One turning vector, and how many ticks it has turned
The counts run from 0 to 372.
[151 115 136 125 152 129 106 161 114 106  80 135 147 120 184  64 133 101
 111 128 159 112  99 147 105 120 188 118  92 149 139 103 101 125 112 100
 125 122 102 167 122 125 125 153 142  93 165 152 118 113 174 134  76  89
 112 136 140 119 136 148 144] | 38
[134 161 119 139 186 123 104 145 129 105 108 144 125 111 170  94 133 110
  80 135 167 130  85 145 111 116 185 114  78 147 146 127 113 114  99 116
 142 130 143 166 128 119 142 150 155 119 176 186 104  98 128 121  81  92
 116 108 153 135 159 126 132] | 54
[111 166 118 125 156 134 104 127 133 105  91 133 129 118 135 104 129 124
  84 142 160 117  95 154 105 118 187  73  68 132 117 148  95 111 113 108
 134 123 125 176 100 135 152 103 153 139 178 188 104  80 123 145 103  98
 111 128 137 128 163 107 118] | 75
[158 124 115 112 144 126 110 155  93 106  54 129 138 116 161  93 134 110
  87 139 164 114  99 159 103 115 186  90  98 142 147 117 108 126 129 115
 129 124 125 170 123 156 153 119 138 116 164 147 114  84 152 170  79  85
 105 113 124 108 159 125 129] | 282
[110 127 126 118 141 130  99 119 106 140  94 126 152 134 152  71 130 125
  56 108 140  87 101 150 114 120 156 108  76 148 134 153 116 100 127 109
 152 119  80 164  63 117 150  94 135 135 173 162 131 114 139 147 103  75
 121 136 145 112 144 115 121] | 225
[115 133 118 138 167 125  93 115 133  99  70 120 116  98 138 101 152 107
 106 128 168 128  96 161  98 139 187 111  89 147  99 147  89 121 133  93
 126 121 120 175 112 142 128 113 145  85 162 186 131  67 148 126  97 118
  98 147 133 136 154 127 127] | 296
[149 143 116 131 149 147  91 134  90 123  72 118 108  98 176  82 112 109
  51 124 171 128 103 149 106 115 168 127 119 158 132 112  80  95 122 125
 137 119 143 148 118 146 131 114 156 106 177 153 139 119 142 132  96  89
 102 136 153 122 152 136 156] | 153
[147 159 153 128 153 141  80 122 107 137 105 132 146 120 155  86 142 120
  87 133 136 147  74 162 115 139 194  98  66 148 136 149  87 112 112 107
 133 141 122 164  95 122 129 129 151 114 160 196 116  95 113 125 110  76
 105 128 143 130 128 110 127] | 97
[154 122 133 121 151 125  93 119 132 111  74 134 152 134 165  96 157 111
 104 122 147 130  86 163 106 143 179 127  65 155 148 124 112  92 123  99
 119 129 119 166  89 115 148 140 139 109 154 160 126  66 129 159  78  70
 121 125 137 141 130 116 129] | 119
[106 130 114 137 155 100 112 123 125 111  91 114 134 100 156 114 136 111
  62  98 172 105  87 106 119 136 155 108 121 166 123 160  94 107 133 112
 143 101 125 173 108 129 135 105 141 117 171 195 122  80 145 131 104  88
 133 142 141 151 165 120 137] | 272
[126 114 120 138 124 125 113 135 113 150  73 123 151  86 158  80 127 116
  74 123 130  95 104 175 106  97 170 102 111 150 136 148 112 152 118 113
 146  95  81 168 118 154 146 103 142 110 162 161 125 111 150 156  93  83
  98 139 115 111 164 125 136] | 306
[135 111 135 120 139 127 113 166 119 110  93 132 164 107 184  61 131  97
  99 118 150 102  84 141 110 122 181 111 105 154 133 121  90 130 118 110
 131 101  93 172 132 128 119 143 143 105 176 156 118 108 177 136  91  82
 113 142 143 121 151 156 152] | 39
[117 116 133 130 122 135 103 132 127 120  82 125 142 123 157  71 149 122
  62  97 139  98 120 174 103 118 155 124 110 137 112 150  95 155 122  99
 131  81 100 163 101 139 147 108 139  74 174 171 144 106 175 141 108  79
 108 148 120 134 182 122 162] | 310
[140 126 102 158 149 136 113 145 100 119  86 119 125 128 144  64 120 109
  67 101 150 104  90 171 112 128 132 103 101 133 149 120 110 105 122 118
 140 114 107 155  93 119 168 114 153 123 168 157 138 123 151 167 106  75
 103 153 131 135 166 128 158] | 350
[123 126 122 136 145 124 112 146 106 117  70 110 140 110 179  84 115 123
 120 122 155 107  80 170 116 130 191  98  80 152 136  90  93 113 139  95
 116 139  86 161  98 126 123 114 147 102 156 142 135 102 159 148  65  80
  99 143 121 124 120 126 119] | 240
[141 108 110 122 134 113  98 130 121 106  72 135 147 110 152  97 140  99
  72 113 147  90  71 156  98 125 155  90 100 154 152 162 126  96 129 122
 152 102  85 167 107 125 164 124 139 128 177 136 124  81 132 163 107  80
 105 129 136 120 164 149 139] | 143
[151 109 113 134 152 134  80 105 103 143  68 118 109 125 158  88 113 105
  55 107 155 104 107 159 117 121 164 117  95 165 146 141 135  85 139  97
 158 134  94 156  80 100 153 106 128 112 134 174 130 115 133 139  76  94
 120 132 137 113 145 122 125] | 3
[149 129 125 149 166 124 101 145 111 110  73 133 138 112 162  89 153 108
 108 145 149 137  91 166 104 128 200 130  82 150 129 124 121 142 117 103
 137 128 127 163 130 138 125 140 143  89 163 188 112  70 134 134 108 100
  87 119 133 122 147 122 143] | 300
[109 137 141 136 140 117 102 144 100 103  99 104 149 100 166  79 120 125
  98 126 137 127  51 157 123 125 176  90  78 159 127 129  64 124 112 128
 126 119  79 153 121 113 121 119 158 121 168 149 142 116 140 128  98  81
  85 163 129 131 145 128 139] | 237
[127 117  92 161 133 128 123 153 105 114  90 115 137 121 149  68 110 128
  72 109 134  97  76 171 114 123 148  97 104 143 151 125 123 109 117 122
 146 100  70 160 107 116 163 106 138 120 160 154 139 118 141 164 107  81
  93 156 125 136 172 129 157] | 349
[110 123 110 144 137 129 103 117 117 138  95 105 138 101 174  80 105 140
  45 109 141 106 106 165 131  95 147 128 112 142 137 141 110 114 106 118
 155  90  82 151 105 121 162 103 147  98 158 171 144 129 128 151  91  82
 116 155 137 133 172 103 147] | 332
[165 116 123 138 151 146  81 132 119 107 112 118 153 137 159  70 124  96
  98 138 142 137  82 166 109 136 192 109  78 151 142 123 111 101 122  89
 147 129 100 168 115  96 141 144 138 104 132 190 111  94 116 135  93  82
 117 149 149 136 142 137 139] | 343
[121 149 123 117 152 128  92 124  97 128  78 116 105 131 143  73 145 122
  59 105 156 132 119 169 107 128 155 107  90 133 115 139  84 127 123 102
 126 130 123 154  79 135 145  96 142  85 148 178 153 128 178 137  92  82
 113 140 123 134 148  99 129] | 89
[113 146 154 129 148 125  89 119 114 112 111 119 159 118 170  88 153 132
  76 132 141 120  98 142 116 140 189 130  70 161 119 143  92 126 105 107
 151 104  96 153 105 108 122 119 135  91 169 191 119  78 124 119 124  88
  96 139 140 138 142 110 139] | 95
[138 118 107 148 151 120 108 130 124 119  68 139 134  70 164  75 139 112
  62 107 138 102  74 157 100 104 156 113 110 164 144 158 127 137 110 112
 161 106  74 153 133 127 139 135 134  99 164 151 139 104 144 131 103 108
  87 147 128 138 186 143 142] | 168
[132 116 126 129 143 142 106 130 114 132  59 130 128 120 167  68 142 112
  73 113 138 112 125 181 105 120 158 135 102 139 125 128 105 149 128  88
 119 111 103 170  91 136 150 113 127  58 150 168 150 109 170 143  83  89
  99 134 109 130 169 133 148] | 309
[132 123 118 160 139 121 119 146  98 137  92 118 152  75 168  67 113 121
  62 100 145 104  78 125 114 123 142  96 116 170 143 131 101 112 106 106
 155 115  96 160 120 122 122 125 167 147 169 157 125 121 160 144 104  79
 112 172 147 153 161 133 141] | 371
[ 93 143 118 142 172 107 111 129 148  82  97 134 142  97 170  99 139 130
  81 115 168  99  86 128 123 129 181 121  90 161 113 138 116 123 111 103
 148 103  98 168 126 112 133 129 143  98 175 183 120  78 142 121  92 107
 114 140 148 158 166 135 131] | 52
[123 129 135 129 134 140  97 134  88 149 120 100 144 129 162  57 100 107
  75 114 152 122  87 156 125 111 187  96  94 137 137 131  92 118 121 117
 144 112 100 164 104 132 134 105 148 130 173 179 117 133 145 143 104  63
 125 135 156  93 132 108 132] | 221
[103 133 111 156 148 114 133 154 100  84 106  92 155 124 158  79 125 132
  97 125 156 112  99 160 122 120 173 117  95 138 115 113  92 118  93 120
 151 106  99 166 111 122 145 117 163 136 169 172 103 102 153 157 108  84
 108 156 143 135 150  96 148] | 216
[150 123 123 149 155 127  97 133 127 143  91 136 147  80 154  84 143  83
  73 104 142 104  83 136 104 114 168  93 113 157 142 162 129 123 119  99
 159 120 108 180 135 144 137 126 149 139 173 181 105  99 139 134 109  86
 126 141 151 128 160 132 132] | 165
[129 133 125 134 153 159  93 121 142 158  76 156 129 112 156  95 118 117
  73 116 148  94 114 170 100 119 186  99  85 142 132 140 125 107 125  79
 131 121 110 180 102 126 143 119 137 128 166 177 110 100 128 138  86  97
 114 123 131 110 163 139 104] | 183
[ 98 147 117 126 171 130 105 134 153 123  89 143 122 105 156  96 137 115
  69  89 178  90  95 142 110 118 155  95 100 131 110 147  91 101 120 101
 121 114 136 176 102 130 145 113 152 136 187 184 132 105 159 127  91  90
 129 140 142 143 175 142 132] | 49
[115 117 118 137 135 120  79  97 121 102  83 124 132 122 151  70 126 107
  55  91 145  93  95 154 118 132 149 112 100 158 131 164 109  91 128 119
 154  99  70 155  87  99 160 115 133 114 161 164 146 114 130 139 108  92
 115 149 130 121 174 140 153] | 5
[120 124 108 138 146 139 102 131 162 118  77 149 139 119 151  86 141 119
  79 111 143  87 103 176 104 125 170 104  92 148 128 149 131 132 126  83
 126  97  84 176 106 109 147 136 130  95 168 185 123  92 139 127 100 105
 104 144 113 129 180 152 139] | 185
[126 108 116 146 170 131  93 118 118 124  89 115 117 111 161  72 134  95
  86  90 171 100 102 126 111 131 163 119 112 160 118 126 113 113 141  79
 138 139 109 168  91 117 124 107 138  97 146 184 139 102 171 117  77  92
 136 159 144 135 140 140 132] | 25
[149 126 117 139 143 129 118 138 103 133  73 132 134 116 155  88 142 123
  96 128 126 122  79 185 106 135 175 101  65 151 168 126 111 127 130  94
 119 146  95 164  85 128 143 128 141 112 146 166 135  91 144 159  89  75
  93 131 106 129 143 120 124] | 102
[109 132 120 153 160 107  95 110 122 127 100 127 137  90 176  78 132 111
  57  90 162  87  89 112 121 121 154 124 109 176 122 151 118  98 114 100
 157 112 103 161  97 118 138 110 152 132 174 175 134 106 143 130 100  94
 123 148 167 140 154 136 145] | 27
[113 100 144 124 140 107 106 133 120 140 120 112 149 121 177  82 136 106
  67  88 149  95  83 117 132 136 155 106 123 161 136 151 102 114 132 104
 139 107  97 179  99 119 128 113 146 115 175 184 125 114 162 131  94  54
 138 146 146 131 133 125 137] | 246
[145 125  94 154 153 146 110 145  94 112  77 107 111 134 148  58 118 108
  72  95 162 123  90 176 109 137 144 111 105 133 148 112 101 108 125 114
 129 133 116 164  89 117 158 117 150 107 151 164 137 124 164 163  91  79
 112 156 134 143 150 130 151] | 351
[106 105 116 111 122 118 117 141 122 118  77 125 131 122 172 102 125 129
  55 108 162  72  95 144 117 130 157 104 106 152 137 136 112 111 161 120
 123  97  88 163  91 115 145 112 129  93 176 159 148 110 150 135  88  81
 105 127 115 125 170 149 147] | 267
